In the data rows, 128 means zero.
Here are some points:
 25 101 164 255  70 171 162  51 126 133 131 130  38  61 153 211 143  67 117 181  90 135 149 242 197 131 147  86 255 154 212 193 227 151 137  61 161 165 106  94 107 143  12  92  76 178 182 107  93 101 190 126  93 241 136 169
138 169 164  96 136 108 131 168 138 134 156 134 158 177 120  87 107 154 143  76 142  85  99 116  95 134 148 124 112 122 101 105 154 186 141 149  97 142 146  76  99 141 116  71 140 104 124 103 105 116  99 111 132  96 135 164
160 182  19 169 151  95 187 138  70 155 187  95 135 117 187 153 141 144 125 191 107 123 103 139 201 202 101 108 108 188  50 105  80  60 149 122 196 144 135  88 119 131 119 170 130 149 109 104 156 232 178 123 103 167 113 142
129 141 187 142  85  98 114 103 164 141  98 110  74 158 106  75 109 102 198 189 241  86 182 151 204 115 131 120 150  96 173  91 148 111 117 149 110  89 121 109 145 163 147 149 166 150  87  92 167 105 184 153 210  62 154 199
146 133 151 120 167 158 187 124 104 150 116 153  99 116 128 114 175  90 123 129 162 120 137 130 157 131 111 126 140 146 175  97  88  79  74 187 157 118  94 136 145 121 132 212 139 135 125 139 145 182  93 145 142 121 134 137
162 141 152  95 119 131 135 115 135 139 110 147 123 128 116 137 162  88 136 120 141 129 141 120 123 110 136 143  93 108 136 113 101 139 101 147 137 123 137 150 149 116 143 148 112 124 129 133 156 131  85 111 116 141 112 133
146 116 157 125 140 136 135 122 125 118 112 146 156 120  83 139 164 143 102  90  93 122 129 128 107  93 138 160 101 114 122 135 116 146 124 121 119 105 142 161 137 104 151 109 153  83 134 147 105 121  94 110 128 131 105 135
169 105 155 104 151 144 150 149 139 109 133 120 104 137 124 156 164 108 139 135 131 139 168 112 118 100 122 125  87 143 142 111 102  81 127 144 111 128 137 146 141 123 129 158 133 115 113 140 144 140 119 114 127 154  88 141
157 133 120 102 171 119 231  64  47 234  71 229 109  42 118  68 141  73 116 146 205 189 106  75 242 189 171 138 112 199 163   0  95   0   0 255 222 173  45  83 157 150 182 207 102 250 146  82 141 241  90 224 130 100 206 120
136 150  98 126 145 109 135 140  91 139 109 137 148 135 169 148 148 137 103 146 120 115 118 139 161 160 135 130 135 134 122 117 120  78 134 156 164  90 143 145 111 143 100 136 138 142 140 137 115 149 135 157 124 153 128 150
 81 119 149 110 108 127 109 115 148 119 130 165 169 122 112 113 116 143  86 122 123 145 103  89 101 154 147 125 127 130 121 132 157 108 137  86 111 162 123 122 124 112 166  85 119 113 157 160 115  76 107 135 146  93 196  96
173 155  21 145 136 132 158 165  87 171 190 140 150 150 180 169 116 149 108 187 104 131 111 145 182 186  85 112 135 170  70 114  94  53 143 131 183 102 140  60  72 124 120 189 125 137  98  97 148 228 155 142  89 143 107 107
134 111 142 110 125 103 142 141 141  99 117 130 131 131 115 144 132 114 114 111 130 124 122 125 115  82 126 151 118  99  88 119 103 147 125 119 128 144 132 161 124 118 151 113 131 114 151 143 124 137 113  93  95 131 125 119
134 131 146  84 135 142 137 138 124 125 120 157 148 151 110 104 126 115 159 120 154 127 124 127  97 101 144 141 129 148 109 125 123 140 133 154 107 139 134 126  85 154 126  79 135 108 124 139 126 105 109 108 129 127 150 139
136 126 165 109 156 136 106 115 139 111 118 128 142 123 102 119 153 124 128 108 145 103 133 128  99 119 114 152 115 112 133 139 115 128 119 141 118 124 140 136 116 123 153 112 144 118 118 143 124 128 118 107 125 105 109 118
 86 134 150 219  83 148 162 106 108 135 154 111  68  93 151 168 131 102 135 127 108 129 157 179 153 101 110 118 203 105 140 178 172 130 151 117 135 138 100 122 100 125  35 114  93 145 150 121  99 115 167 151 113 180 125 146
  0  88 136 122  74  60 152  88 146 189 115 206 220  78 126  14  21 207   0  38 108 182  27  39 151 216 250 137  84 135 102 117 221 136 120 130 129 166 136  70  98 113 224  27  44 171 210 142  70  45  41 182 146  73 255  85
122 119 134 104 147 125 121 106 157 125  85 134 146  97 108 102  96 146 113 106 123 113 131 130 102 119 134 114 113 119 123 138 155 139 113 127 125 141 115 140 125 138 165 122 102 114 160 132 106 118  97 116 113 101 156 115
169 130 159 115 156 108 160 135 132 113 103 148  93 117  94 113 186 110 140 145 139 140 150 112 144 107 133 131 114 142 119  84  81  94  79 163 148 111 113 125 157 109 147 175 154 149 131 119 150 162 118 101 144 128 126 129
134 114 118 132 144 146 108 103 123 149 112 147 122 155 133 132 131 117 124 112 108 128 123 154 120 130 119 128 115 100  98 155 111 143 138 130 127 118 123 108 117 116 141 131 129 119 137 115 135 113 132 126 116 129 126 121
165 145  31 122 149 131 139 149 108 125 174 134 105 110 160 158 114 136 119 136 119 131  77 122 149 161 129 125 124 148 116 128 115 102 140 137 156 104 130 117 122 119 131 143 116 143 122 106 151 146 154 128 103 121 122 100
135 104 147  83 145 136 128 119 144 108 113 125 117 112  92 114 149 123 120 116 131 123 141 117  90  86 153 143  64 147 149 145 105 149 126 112 112 136 119 164 151  99 135 100 120 120 116 136 122 122 112 109 108 113  93 104
230 135  30 179  82 255  60 178 117  76 109  11 183  71 109 129 203 183 190 162   0 194 101 117  17  46  88 223 149 197 240  72 147 255 149 175 120 158 106 127 180 219 220 175 192 255  94 109 161 227 154 131 103 130 255  57
145 122 129 110 144 139 148 128 134 119 125 132 113 131 105 126 126 122 119 123 124 133 159 123  74 118 146 132  92 114 122 128 129 154 117 122 139 118 125 129 157 122 147 129 120 112 139 129 110  91 138 112 145 130 151 126
 90 124  96 153 106 136 126  96 129 150 163 122  76 116 151 140 142  71 124 170 109 111 143 161 139 131 113 105 207 115 143 139 193 164 125 105 107 127 118 133 129 130  64 102 106 131 144 117 134 110 162 133  97 170 143 144
155 128 160 102 177 142 157 113 107 138 106 170 103 107 123 143 149 112 144 135 145 166 143 112 144 114 149 152  86 124 141 111 114  89  88 192 154 144 110 157 137 144 146 173 115 155 134 146 163 174  92 125 121 129 126 156
 38  56 150 110 111  59 142 119 160 203 108 178 194  72  89  57  47 190  20  51 124 151  66  56 117 193 190 118  94 114 109 116 201 127 126 104 141 175 135  79  82  95 226  64  62 130 234 110  87  69  84 191 115  60 222  95
174  82  46 193  31 190  40 155 129 113  93   0 174  89  96 142 209 200 207 189  33 176 128 141  65  34  62 183 143 171 220  77 193 255 133 150 131 162 163 126 159 173 208 190 204 215  82  91 141 178 191 117  99 105 255 119
140 113 166 104 137 161 118 136 129 117 110 120 116 121 142 140 137 134 128 105 133 135 127 115 104  92 130 131 104 132 143  92 113 132 114 121 117 140 137 169 128 117 120 130 131 116 127 154 122 129 100  98 111 138 111 120
Then 10 other points, each followed by its number:
140 140 156  95 136 145 118 138 156 107 134 125 134 166 102 121 139 146 156 141 129 120 133 110  86 124 108 144 114 105 125 151 116 140 131 119 139 110 145 186 146 138 164 108 128 133 135 142 143 125 124  97 112 115 130 123 0
132 141 198 171 114  90  81 112 163 145  92 111 104 130 101  57 105  54 191 173 208 111 165 160 181 114 142 109 100  98 168 112 120 121  89 162 130 107 131 127 148 128 158 134 158 148 127 115 136 119 175 179 218 101 153 181 1
 43  76 142 225 110 158 146  56 119 145 164 142  42  70 158 197 161  89 146 156 112 116 165 203 186 115 145  91 250 148 183 186 206 109 136  62 134 152  90  97 126 150  45  97  98 164 180 123 107  97 156 146 107 227 142 185 2
213 167 122  85 178 211 109 165 128  36 137  86  82 190 101 209 212  74 225 183 134  91 223 149  89  30  49 137  90 112 171 139  47 148 109 114 130  67 129 238 156 123  66 188 228  99  53 144 192 180 150  53 110 183   0 145 3
111 144 133 128 103 130 118 139 150 137 115 117 119 120 116 117  98  89 147 143 168 131 161 133 132 126 160 128 125  99 125 114 115 136 113 150 125 101 123 122 132 147 146 148 160 102 116 123 150  96 130 121 182 134  92 160 4
130 192 123  78 105  80 126 178 109 166 201 121 236 234 140  60  88 205 144  92 128 103  65  91  57 195 164 134 132 123  79  67 160 202 116 151  88 125 132  37  53 174  92  61 142  76  96  63  44  75  78 104 160  83 178 147 5
143  99 158 171 111 134 107 121 151 130 124  92 123 100  84 137 144 132 162 159 159 134 139 160 166  76 140 134 123 141 147  88 108 154  88 142 106 110 131 131 125 127 142 119 152 149  87 153 157 123 141 125 158 108 142 137 6
161 126 137 101 150 146 117 125 137 101 112 146 140 133 108 151 146 125 152 115 134 144 122  99  99 124 136 140 117 127 120 105 134 119 112 160 144 118 131 163 185 154 116 158 134 105 120 122  96 163  97 135 104 125 103 123 7
124 202 133  57 124 109 118 159 118 146 195 151 208 191 128  60  96 168 163  87 140 102  87  73 102 189 158 149 150 125  86  78 138 173 127 166  72 150 145  43  53 143 111  67 130 139  60  95  51  86 106 124 168  91 174 119 8
155 114 192 167  96 114 114 123 133 147 112 111 120 139 112 111 112 111 198 164 164 118 181 160 176 109 153 134 123 100 179 133 123 146 133 174 121 116 139 129 143 128 130 132 167 128 115 116 151 116 155 173 190 102 127 152 9
Which three of these numbered points are nearest to each point below, looking only along the 2 directions in which the first points spread most? Their numbers follow each, nearest first.
162 161  96 117 148 116 153 130  92 163 154 127 136 135 147 163 138 142  96 143  99 133 156 124 147 132  92 106 102 156  94 145  96  80 147 128 166 111 119 121 104 113 136 155 139 135  85 120 133 187 130 114 125 146 112 130 > 2 1 9
 64 128 183 194  97 153 131  66 129 131 129 133  77 111 134 168 155  78 114 130 117 135 156 204 142 136 118 117 207 113 183 173 191 152 141  56 122 159  92 140 144 127  42 129 119 149 154 107  85  90 153 129 124 187 135 151 > 9 7 4
119 121 140  90 127 167 103 123 139 125 135 121 130 134 113 152 132 140 144 119 124 105 151 115  75 105 108 144 123 122 107 161 131 145 151 120 113  97 117 171 119 116 149 112 139  82 148 152 110 101 113  95 108 144 100 130 > 0 7 6
138 128 151 160 134 135 111 127 147 133  89  99 152 140 108 116 137 141 158 159 135 111 131 143 152 123 118 132 108 104 135 119 125 128 128 134 106 116 146 119 158 125 145 138 167 105 112 125 123 111 141 132 136 122 138 134 > 7 0 6
108  79 161 104 125 127 111 136 145 129 106 133 150 145 114 110 145 130 104 122 136 142  97  95 124 138 139 127 101 122 106 134 122 135 130 141 130 165 147 127 136  94 149  78 122 122 164 132 116 110 116 132 109  98 147 136 > 8 5 0
145 101 152 107 159 126 134 138 131 160 113 138 104 141 136 135 141 133 128  95 116 102 158 136 122 101 101 123 114 101 142 126 114 122 121 124 114 132 142 141 146 104 117 131 128 127 108 152 113 113 114 115 115 148 114 111 > 4 7 1
111 124 175 116 125 121 121 108 126 107 110 139 152 124 115 134 124 135 118  83 121 115 108  94 113 129 146 139  95 108 122 139 132 118 125 132 127 163 162 145 136 114 152  97  93 117 146 145 122 108 106 133 125 110 151 108 > 8 5 0
168 166  44 148 141 105 151 140 111 148 157 105 143 140 179 144 127 149 103 126 105 137 105 134 175 143 119 114 103 153  73 116 111  49 142 142 165 147 119 115 112 125 115 166 107 170 103 112 150 188 159 117 110 134 127 130 > 2 1 9
 90 139 158 180 134 130 142 103 156 111 140 151  94 107 126 157 163 114 113 151 132 134 152 157 134 128 109 118 188 120 122 151 146 124 119 108 129 144 116 127 134 131  88 104 131 131 148 130 144 106 114 120 121 179 109 152 > 1 4 2
122 118 161 111 129 126 104 133 182 102 126 125 122 140 127 139 132 141 145  97 149 131 138 114  87  88 104 130 121 114 116 168 158 142 162  83 114 123 126 166 139 133 145 109 145 105 123 129 118  80 115 110 123 130 104 124 > 0 7 6
169 153   0 178 145  98 170 176  43 162 207 123 139 134 217 155 102 156  93 186 101 114  83 133 200 174 104 107 111 170  72 115 101   8 118 168 210 112 138  62  87 122 109 187 113 169  90  84 172 242 179 168  90 163 126 102 > 2 1 9
185 146 145  97 169 146 176  86  87 159 102 151 113  98 147 124 174  67 161 138 152 139 140 118 141  92 117 128  90 154 177  53  89  82  71 206 182 144  98 147 153 146 121 190 108 159 129 101 155 178  73 117 123 127 111  98 > 2 1 9
122 105 131 116 157 129 127 130 126 115 110 139 129 132 124 145 137 143 133 123 151 113 128 109 116 117  95 145 112  92 113 151 108 122 144 121 130  86 140 163 141 134 151  88 108 108 132 151 124 106 133  85 132 115 108 126 > 4 7 0
220 221  80 126 251 233   0  83  62   0 124  99 159   0 216  21 139 142 171 136   0  84  65  98   0   2 191 245 255 115 212 108   0 230 255 166  84  21  18  69 255 183 107  70 242 255 136 145 194 211 105 220 192 154  79   0 > 6 0 9
125 144 112 124 131 115 158 131 121 166 129 122 106 129 131 140 156 143 125 149 128 144 116 126 142 136 130 102 103 131 117 140 115  93 121 132 146 123 122 117 125 106 141 141 134 121 125  95 142 141 123 144  96 120 114 103 > 1 4 2
158 138 105 117 126 130 136 128 131 127 136 145 152 131 151 147 105 141 134 136 126 110 132 146 129 135 122 115 120 129  90 136  94 108 131 131 158 129 116 143  92 121 144 139 145 134 127 122 140 172 132 116 110 125 114 123 > 1 4 9
110 120 146  96  98 115 122 133 129 135 108 151 157 122 105 117 110 155  90 101 115 149 113 105 110 152 149 141 100 135 121 123 134 139 120 145 119 112 131 124 142 116 153 104 129 114 126 133  92  91 107 126 114  81 155 134 > 8 5 0
120  97 125 113 147 146 140 135 124 118 123 156 122 123 114 115 125 112 114 100 119 111 118 119 112 131 144 129  92  99 133  98 116 127 106 136 119 167 120 121 141 138 131 107 112  96 139 142 142 122 122 136  96 121 135 117 > 4 0 1
155 135  56 123 161 136 161 120 123 146 161 103 154 124 154 124 114 152 119 146  99 111 109 105 188 137 129 105 131 147  98 124 103  54 150 116 172 119 135 104  97 114 110 150 134 156 101 128 158 193 143 119  94 125 108 144 > 2 1 4
223 253 115  37 127 123 107 240  93 116 252 108 206 255 159  93 166 172 227 119 153  68  77  88   4 137 122 154 170 129  70  48 110 229 125 163  52 125 167   8   1 177  30  88 217  76   0  78  48 109 114  38 165 130  96 171 > 6 0 7
127 151  82 115 121 116 157 124 104 147 134 127 135 136 165 136 112 147 120 138 117 120 121 116 129 142 122 100 125 143 121 110 116 108 148 131 158 134 131 114 108 115 122 134 113 122 106 124 138 173 150 146 103 149 116 140 > 1 4 2
130 100 157  73 137 154  99 147 133  85 127 119 131 161 113 124  94 167 144 107 126 122 149 108  67 120 118 135 119 108  77 169 124 172 143  98  91 115 132 161 123 129 137 146 123  68 122 161 121  87 124  87 106 129 108 125 > 0 7 6
